(in the rows, 128 means zero)
One turn or mirror swaps these rows in pairs. Which row does each one swap with?
j_849: [127 113 145 134 102 128 149 157 153 105  85 155 120 142 123 107 133 117
 137 135  99 120 125 103 119 163 152 148 135]
j_178: [132 126 140 138 157 105 116 137 161 115 142 123 111 118 120  85 123  97
 125 147 101 127 100 124 152 118 160 112 129]
j_202: [109 117 145 116 148 139 116 148 129 124 131  98 138 127 115 148 143 126
 111 159 110 130 119 130 112 119 139 143  96]
j_876: [ 99 149 148 139 112 139 133 124 131 132 133 128 119 147 132 119 103  94
 133 109 153 115 119 130 143 124 136 143 127]
j_709: [144 137 149 129 149 114 123 118 145 103 113 110 153 158 140 117 162 132
 102 132 135 121  90 127 152 128 159 124 116]
j_433: [124  92 115 120 128 145 153 145 133 121 129 144 124  90 136 123 171 142
 126  95 135 133 111 122 110 124 174 134 137]
j_681: [144 140 138 124 136 127 144 112 124  72 140 136 113 123 144 122 132 146
 120 163 130  96  88 143 134 129 142 137 119]
j_130: [135 122 150 133 156 114 123 141 166 121 136 130 119 118 124  87 130  96
 118 148 107 141  89 127 149 125 167 108 132]
j_996: [ 97 131 129 130 100 129 134 121 126 113 149 122 132 159 124 127 120 117
 119  94 139 107 129 109 149 136 140 154 126]
j_865: [133 103 119 124 118 130 155 145 133 115 121 132 131 102 138 129 175 139
 127  96 136 135 105 138 101 111 173 125 134]
j_55: [137  99 146 118 111 115 143 126 162 115 138 125 139 139 133  96 128 136
 148 110 110 173 111 131 143 132 164 130 119]
j_89: [120 106 172 117 135  96 153 106 163 114 147 146  95 128 140 134 162 124
 147 117 109 137 101 133 138 118 150 128 142]
j_669: [140 127 148 111 143 116 125 115 141  96 132 116 152 138 157 121 174 141
 104 124 141 100  91 133 143 133 143 124 115]
j_597: [142 140 120 118 126 156 127 145 159 122 115 140 137 114  97 103 139 156
 137 118 111 118 136 105 137 146 132 128 140]
j_381: [101 147 148 138 135 143 117 127 127 119 138 124 113 137 171 109 142  92
 166 113 121 131  87 114 124 133 145 147 129]
j_160: [133 105 147 138 109 127 143 149 147 102  90 158 130 146 114 110 137 120
 150 135  96 115 127 103 118 157 151 140 135]
j_371: [118  94 116 123 119 139 149 148 133 112 121 147 123  88 126 118 166 144
 130  94 145 133 105 126 117 127 176 130 134]
j_978: [114 120 147 135 111 116 139 156 144 105  87 157 123 143 124 106 126 117
 142 129  98 116 131 122 111 161 152 150 124]
j_712: [141  98 133 127 104 122 146 122 175 115 137 131 147 125 137 106 133 135
 139 104 111 176 112 125 135 131 155 138 132]
j_670: [127 122 148 139 105 129 141 144 148 102  87 159 123 142 122 103 128 133
 140 125  84 116 122 107 121 155 151 151 128]
j_442: [135 132 152 141 134 116 139 128 116 114 148 132 108 116 127 143 147 104
 107 115 144 142 109 112 141 142 100 173 132]
j_64: [140 145 143 115 131 135 135 119 121  74 137 139 111 115 151 123 131 144
 117 166 132 102  81 132 131 130 147 134 124]
j_608: [116 114 147 142 123 101 146 101 132 112 125 151  94 151 131  90 120 115
 145 140 108 138 118 124 116 132 124 144 109]
j_930: [124  95 121 120 124 133 150 146 126 122 117 147 119  96 134 123 174 145
 130  95 147 137  98 134 113 134 161 137 143]
j_306: [141 128 154 115 162 115 117 119 139 105 112 115 155 159 146 125 160 127
 112 130 131 111  96 129 143 133 159 125 119]
j_156: [121 116 150 146 112 122 141 146 152  94  87 161 128 142 116 107 131 118
 142 132  96 116 119 102 121 157 156 148 126]
j_899: [136 102 144 127 108 122 138 125 165 113 139 133 148 134 132 101 116 130
 144 111 100 177 112 120 139 135 152 133 124]
j_884: [115 112 165 136 133 103 152 113 163 120 141 140  83 126 150 141 169 115
 152 117 112 130  98 126 134 111 148 128 142]
j_551: [ 98 133 113 138 126 112 136 128 160 115 180 126 115  95 142 113 141 134
 121 133 114 106 111 101 133 124 128 139 151]
j_150: [110 148 151 134 136 152 118 131 121 118 141 132 109 127 173 113 133  90
 159 116 122 129  81 117 121 129 148 139 134]
j_557: [103 145 144 143 140 152 117 135 126 126 141 123 106 136 167 111 141  96
 163 113 123 124  87 128 126 123 147 141 133]
j_9: [103 128 116 137 129 114 143 122 147 109 185 126 122  96 142 119 135 141
 119 130 110 103 116 100 130 134 120 130 140]
j_630: [118 134 119 134 156 132 115 132 136 133 128 152 103 116 141 108 179 169
 122 135 142 115 112 119 128 128 126 124 138]
j_99: [109 119 162 124 140 125 118 137 132 123 125  94 146 129 128 144 153 115
 114 156 112 133 113 118 113 115 134 138  91]
j_7: [118 119 109 138 169 134 113 143 130 124 124 139 105 118 149 108 172 165
 121 127 145 126 113 127 119 120 134 132 136]
j_885: [114 109 142 147 126 100 137 104 129 115 128 150 106 145 149  91 106 115
 144 130 109 151 125 130 123 127 134 132 109]
j_238: [112 118 149 112 147 131 114 145 135 123 130  94 140 125 123 145 156 132
 115 161 115 131 112 128 115 112 146 142  94]
j_966: [140 146 133 117 138 134 136 118 122  75 137 134 112 114 139 122 131 148
 113 162 144 106  90 141 137 129 149 139 117]
j_217: [131 100 115 128 116 144 153 140 134 121 115 147 124  91 134 115 162 150
 130  93 134 143 101 131 116 120 174 130 135]
j_945: [144  90 112 124 115 146 149 144 144 120 126 150 128 102 133 126 161 140
 126 101 146 132 106 129 116 125 166 126 151]
j_938: [132  91 115 115 117 140 157 148 134 118 114 141 125  91 135 117 167 136
 126 105 137 135 111 125 111 133 171 125 136]
j_672: [133 125 159 133 133 119 137 139 117 119 143 126 107 110 112 140 149 104
 106 117 147 136 103 118 145 137 101 169 130]
j_137: [107 144 148 141 142 142 123 131 121 118 141 131 114 129 173 107 136  85
 162 112 125 122  86 118 122 125 143 135 129]
j_203: [113 134 133 144 164 123 131 147 136 100 113 129 107 109 129 132 112 140
 142 132 117 105 149 126 145 114 130 120 141]
j_492: [131 113 157 140 107 126 147 151 150  97  93 155 117 149 115 103 127 118
 139 139  94 118 124 101 128 152 157 150 130]
j_535: [142 126 138 123 144 123 123 115 144 113 124 120 148 156 121 122 171 122
 102 115 139 113  95 122 155 125 173 122 118]
j_842: [132 117 149 138 150 108 123 144 170 117 138 130 113 126 124  93 126  98
 121 143  99 141  87 127 156 123 173 116 136]
j_796: [130 105 119 129 120 123 159 146 130 118 112 150 128  92 136 114 180 144
 130 107 150 133 102 129 113 128 165 128 137]
j_558: [133 128 152 137 102 120 140 159 143  96  91 153 110 152 111 115 130 115
 136 121  97 109 127 121 120 153 143 153 137]
j_847: [ 95 132 115 132 121 124 146 137 151 109 176 128 124  94 145 113 132 138
 118 129 112 105 118  94 127 135 120 137 148]
j_878: [131 122 159 129 129 119 142 124 118 115 147 126 109 116 117 142 156 103
 111 121 141 125  96 106 145 132  96 169 130]
j_784: [108 110 165 126 142  96 152 106 170 114 139 138 100 118 146 130 170 126
 155 118 109 138  99 131 140 116 143 125 136]
j_875: [141 143 118 121 134 161 131 141 158 127 132 149 140 107 103 112 150 163
 129 118 120 124 124 101 137 145 131 127 145]
j_48: [130  83 115 122 115 138 151 145 137 117 123 151 124  98 127 126 163 144
 136 102 142 139 112 132 111 128 171 132 143]
j_761: [135 105 147 129  98 132 136 145 152 103  98 151 129 154 122 106 128 119
 148 129  92 109 125 108 115 152 149 135 134]
j_101: [129 142 142 118 135 130 134 124 130  74 141 142 107 119 147 123 132 147
 112 166 140  98  86 141 135 128 147 137 119]
j_638: [135 145 125 122 132 164 141 149 155 129 120 144 138 110 103 105 141 163
 135 124 112 126 136  99 137 142 133 131 133]
j_477: [130 125 148 146 157 113 113 143 162 127 143 127 109 125 119  94 127 100
 124 148 108 140  92 125 156 124 161 106 131]
j_310: [100 134 107 131 128 122 147 134 146 113 171 127 124  89 136 116 134 140
 122 124 108  94 118  92 128 129 129 132 147]
j_954: [142  98 144 128 119 125 151 126 167 115 142 139 143 125 141 102 131 138
 138 108 103 184 112 124 138 138 152 143 122]
j_718: [126 126 135 139 162 122 131 147 129  93 115 123  97 115 135 142 119 138
 138 134 111  93 147 124 136 110 139 116 135]
j_874: [125 116 147 141 114 123 147 142 141 104  79 149 129 148 120 112 124 122
 141 138  96 117 124 114 110 153 146 145 125]
j_964: [ 92 146 134 119 107 137 138 118 121 126 151 120 117 138 126 123 119 114
 125  88 145 113 121 125 142 137 130 153 126]
j_131: [141 121 157 142 133 113 148 135 117 117 146 127 114 120 115 132 158  99
 121 118 133 144  94 107 145 136 100 167 134]
j_534: [ 97 140 139 120 108 131 147 116 117 129 148 129 115 141 128 130 119 113
 131 102 160 113 116 122 144 130 130 153 136]
j_97: [110 127 158 113 144 130 112 138 126 124 126  94 135 133 122 136 156 122
 121 160 118 135 112 120 116 115 143 130  89]
j_32: [104 122 153 118 144 132 124 131 131 128 130  95 143 125 130 145 143 117
 121 154 117 137 106 121 101 108 146 130  95]
j_656: [115 121 155 116 144 133 121 134 129 129 129 101 144 127 122 149 151 119
 120 154 110 135 114 124 106 111 146 143  92]
j_634: [139 151 112 130 136 152 138 139 159 128 123 147 141 116 111 119 145 159
 131 114 123 111 139  99 134 150 131 140 146]
j_414: [123 122 147 140 160 110 115 136 166 121 148 121 113 126 123  88 129 100
 123 147 101 132  96 120 154 125 165 112 128]
j_806: [102 132 112 142 133 114 145 125 151 112 182 125 119  95 137 114 133 136
 117 129 119 102 117  96 137 128 129 135 146]
j_843: [142 126 159 136 130 118 137 148 114 111 143 129 109 116 115 137 148 109
 116 119 138 137 104 110 150 133 102 176 135]
j_799: [139 129 155 141 131 114 145 134 117 117 145 131 111 114 115 134 145  93
 124 116 134 139 106 106 145 136  99 176 132]
j_423: [110 114 155 122 151 134 108 142 129 122 123  94 138 133 127 146 141 110
 112 151 119 131 114 124 120 109 141 140  96]
j_85: [120 134 133 141 162 129 133 153 132 106 117 129 112 118 131 137 118 141
 143 128 117  99 152 111 136 104 136 117 148]
j_194: [137 129 162 130 138 115 131 142 119 109 141 132 103 119 117 133 144 109
 111 118 139 131  95 111 147 147  97 169 141]

Swapped with j_535: j_996
Swapped with j_64: j_150
Swapped with j_796: j_978
Swapped with j_806: j_414
Swapped with j_85: j_89
Swapped with j_238: j_799
Swapped with j_718: j_884
Swapped with j_608: j_7
Swapped with j_669: j_876
Swapped with j_875: j_899
Swapped with j_178: j_551
Swapped with j_761: j_945
Swapped with j_130: j_847

One turn or mirror swaps these rows in pairs. Which row does each one swap with?
j_828: [131 104 149 119 170 168 116 103 134 121 125 148 121 113 125 146 133 138
 114 142 137 107]
j_158: [124 135 123 105 149 132 135 125 126 153 142 148 127 110 152 100 146 112
 140 122 168 108]
j_271: [124 124 135 112 158 160 125 146 133  99 145 150 147 148 149 130 148 125
 129 126 111 155]
j_257: [149 145 134 124 125 160 146 113 117 110 125 121 116 121 112 126 126 116
  78 123 118 140]
j_323: [121 144 120 106 127 119 134 120 165 127 151 138 127 135 141 104 133 139
 123 146 166 123]
j_812: [134 122 125 111 155 139 151 133 139 142 148 145 135 119 152 103 141 111
 140 118 172 110]
j_174: [128  93 124 129 165 168 106  99 133 128 121 139 125 113 123 133 145 128
 127 148 149 108]
j_242: [136 109 109 148 129 147 127 136 122 124 148 125 101 114 127 138 119 142
 115  91 106 142]
j_636: [135 119 106 136 118 143 127 135 112 123 148 107 100 128 124 132 123 134
 105 105 101 142]
j_92: [101 144 118 130 143 134 148 146 117 107 114 133 148 122 119 117 150 106
 134 133 128 155]
j_805: [126 124 144 127 130 143 136 154 152 109 146 150 128 141 169 124 145 113
 131 102 152 132]
j_482: [140 150 123 113 130 111 128 123 167 128 140 121 132 128 134 115 118 148
 132 146 163 135]
j_394: [135 109  87 129 139 124 133 126 121 130 117 156 145 141 151 121 116 124
 104 147 108 127]
j_697: [143 141 147 116 137 110 122 106 164 137 146 124 134 131 142 117 127 152
 131 144 162 127]
j_31: [135  93 146 130 133 119 127 139 158 160 134 122 144 112 147 121 114 136
 118 148 108 135]
j_844: [137 135 130 103 143 143 154 128 128 148 148 135 129 122 153  93 148 118
 137 128 169 114]
j_974: [141 137 145 116 146 142 109 106 113 154 142 152 103  79 126 133 146 112
 120 129 139 124]
j_418: [173 117 134 138 141 110 117 113 107 106 107 124 120 116 123 149 141 130
 140 146 124 133]
j_703: [144 129 156 122 135 130 104 114 120 152 151 151  94  84 135 134 154 125
 119 137 132 124]
j_625: [171 147 126 155 163 145 106 108 136 113 153 128 130 108 135 106 132 128
  97 116 121 129]
j_780: [150 124 149 131 116 123 116 161 127 120  98 126 156 121 112 118 139 128
 122 117 154 135]
j_647: [158 108 122 157 110 127 126  87 133 126 141 137 144 122 125 139 168 136
 117 114 116 139]
j_932: [144  95 145 127 144 127 122 119 146 153 150 107 149 114 144 122 104 144
 107 136 118 131]
j_951: [147 111 127 164 110 127 121  84 135 134 135 141 139 117 127 124 168 132
 118 114 121 142]
j_406: [148 106  87 126 124 129 134 128 111 131 125 154 138 132 137 119 125 128
 110 151  94 125]
j_151: [124 126 119 118 143 122 116 136 160 121 127 148 128 113 110 104 141  74
 131 146 135 130]
j_577: [154 120 127 128 107 173 125 116 152 145 147 134 110 103 138 110 157 132
 145 148 128 122]
j_377: [136 120 121 139 148 104 150 112 144 124 121 143 115 129 126  95 160  94
 141 129 146 113]
j_66: [142 134 139 130 136 120 106 111 120 154 150 157 103  81 122 141 141 112
 115 130 121 126]
j_430: [154 115 137 116 120 131 120 159 124 111  98 128 161 120 101 124 134 131
 124 118 138 134]
j_435: [129 122 100 147 118 152 143 137 111 133 142 120 109 123 134 129 124 139
 115 105 103 145]
j_134: [139 115 114 141 133 150 120 132 108 124 144 114 100 126 124 141 115 147
 113 100 112 142]
j_520: [127 118 117 145 117 156 138 140 113 118 141 121 105 118 121 132 119 142
 103 100 107 143]
j_889: [147 137 135 114 128 132 111 111 123 154 153 153 100  79 129 135 148 117
 123 138 133 117]
j_570: [ 94 142 112 131 140 142 144 149 111 112 112 125 138 127 128 121 147 122
 129 116 129 149]
j_343: [141 147 133 116 135 112 140 119 167 134 140 134 131 126 131 121 117 156
 129 155 156 118]
j_54: [126 138 117 114 139 126 110 135 153 117 124 152 124 124 119  91 155  85
 133 150 131 142]
j_12: [151  86 138 123 143 131 124 116 148 145 139 115 147 111 139 112 113 135
 109 160 107 135]
j_39: [107 146 126 121 136 148 148 145 110 113 112 117 145 127 119 114 160 115
 130 133 132 154]
j_481: [168 137 137 153 166 141 109 107 137 117 154 129 129 100 124  99 129 133
  98 124 116 125]
j_296: [136 106 128 120 152 120 143 117 141 146 122 152 109 143 121  95 153  91
 122 143 135 109]
j_578: [124 101 121 128 143 116 149 125 153 128 118 135 116 145 122  96 153 100
 148 132 135 110]
j_603: [147 103 143 125 146 128 132 122 152 153 145 106 145 101 136 122 109 142
 107 151 114 144]
j_168: [119 132 139 123 158 144 129 146 146 102 151 136 169 125 151 120 145 115
 126 108 120 151]
j_449: [160 150 131 158 164 146 104 122 145 118 144 126 128  94 136 107 138 122
  99 140 111 132]
j_56: [181 112 142 139 133 122 131 117 105 109 114 124 124 123 122 151 130 126
 147 139 130 129]
j_639: [126 135 146 103 165 134 131 149 138 100 140 150 159 131 157 126 145 109
 120 126 122 146]
j_654: [125 116 140 130 133 149 142 146 154 112 136 153 131 159 156 122 143 113
 113 105 154 134]
j_674: [160 122 134 126 104 167 125 119 140 148 148 145 119  99 141 112 159 139
 140 147 124 120]
j_905: [151 145 141 124 120 158 145 120 111 109 125 131 120 121 125 124 126 108
  74 125 121 146]
j_983: [145 126 138 125 132 120 104 112 114 167 144 150 105  85 129 137 145 125
 115 141 125 130]
j_457: [177 108 142 135 145 129 128 111 113 101 115 127 127 132 132 160 133 126
 130 151 125 125]
j_746: [124  98 137 124 172 160 101 108 134 120 114 156 132 119 130 137 132 128
 132 142 142 109]
j_239: [140 116  96 137 138 133 134 124 100 122 130 157 149 134 154 120 121 128
  96 152 113 137]
j_642: [154  99 127 151 103 132 129  81 131 124 138 139 136 126 133 128 151 122
 119 103 132 139]
j_309: [127 112 135 136 135 139 147 153 155  96 140 161 131 143 159 129 133 121
 124 109 147 141]
j_527: [134 127 137 125 124 138 117 169 120 103 102 136 150 128 112 111 155 117
 118 119 147 130]
j_915: [158 123 133 133 125 118 112 158 122 113  97 113 154 130 110 113 143 129
 119 118 133 143]
j_207: [114 136 120 117 136 115 120 136 153 115 120 136 115 116 118  94 150  78
 125 137 133 141]
j_967: [171 121 138 116 150 117 118 117 118  95 110 126 112 127 126 155 120 115
 142 134 132 132]

Swapped with j_697: j_915
Swapped with j_66: j_242
Swapped with j_951: j_625
Swapped with j_430: j_343
Swapped with j_92: j_812
Swapped with j_296: j_271
Swapped with j_394: j_746
Swapped with j_168: j_377

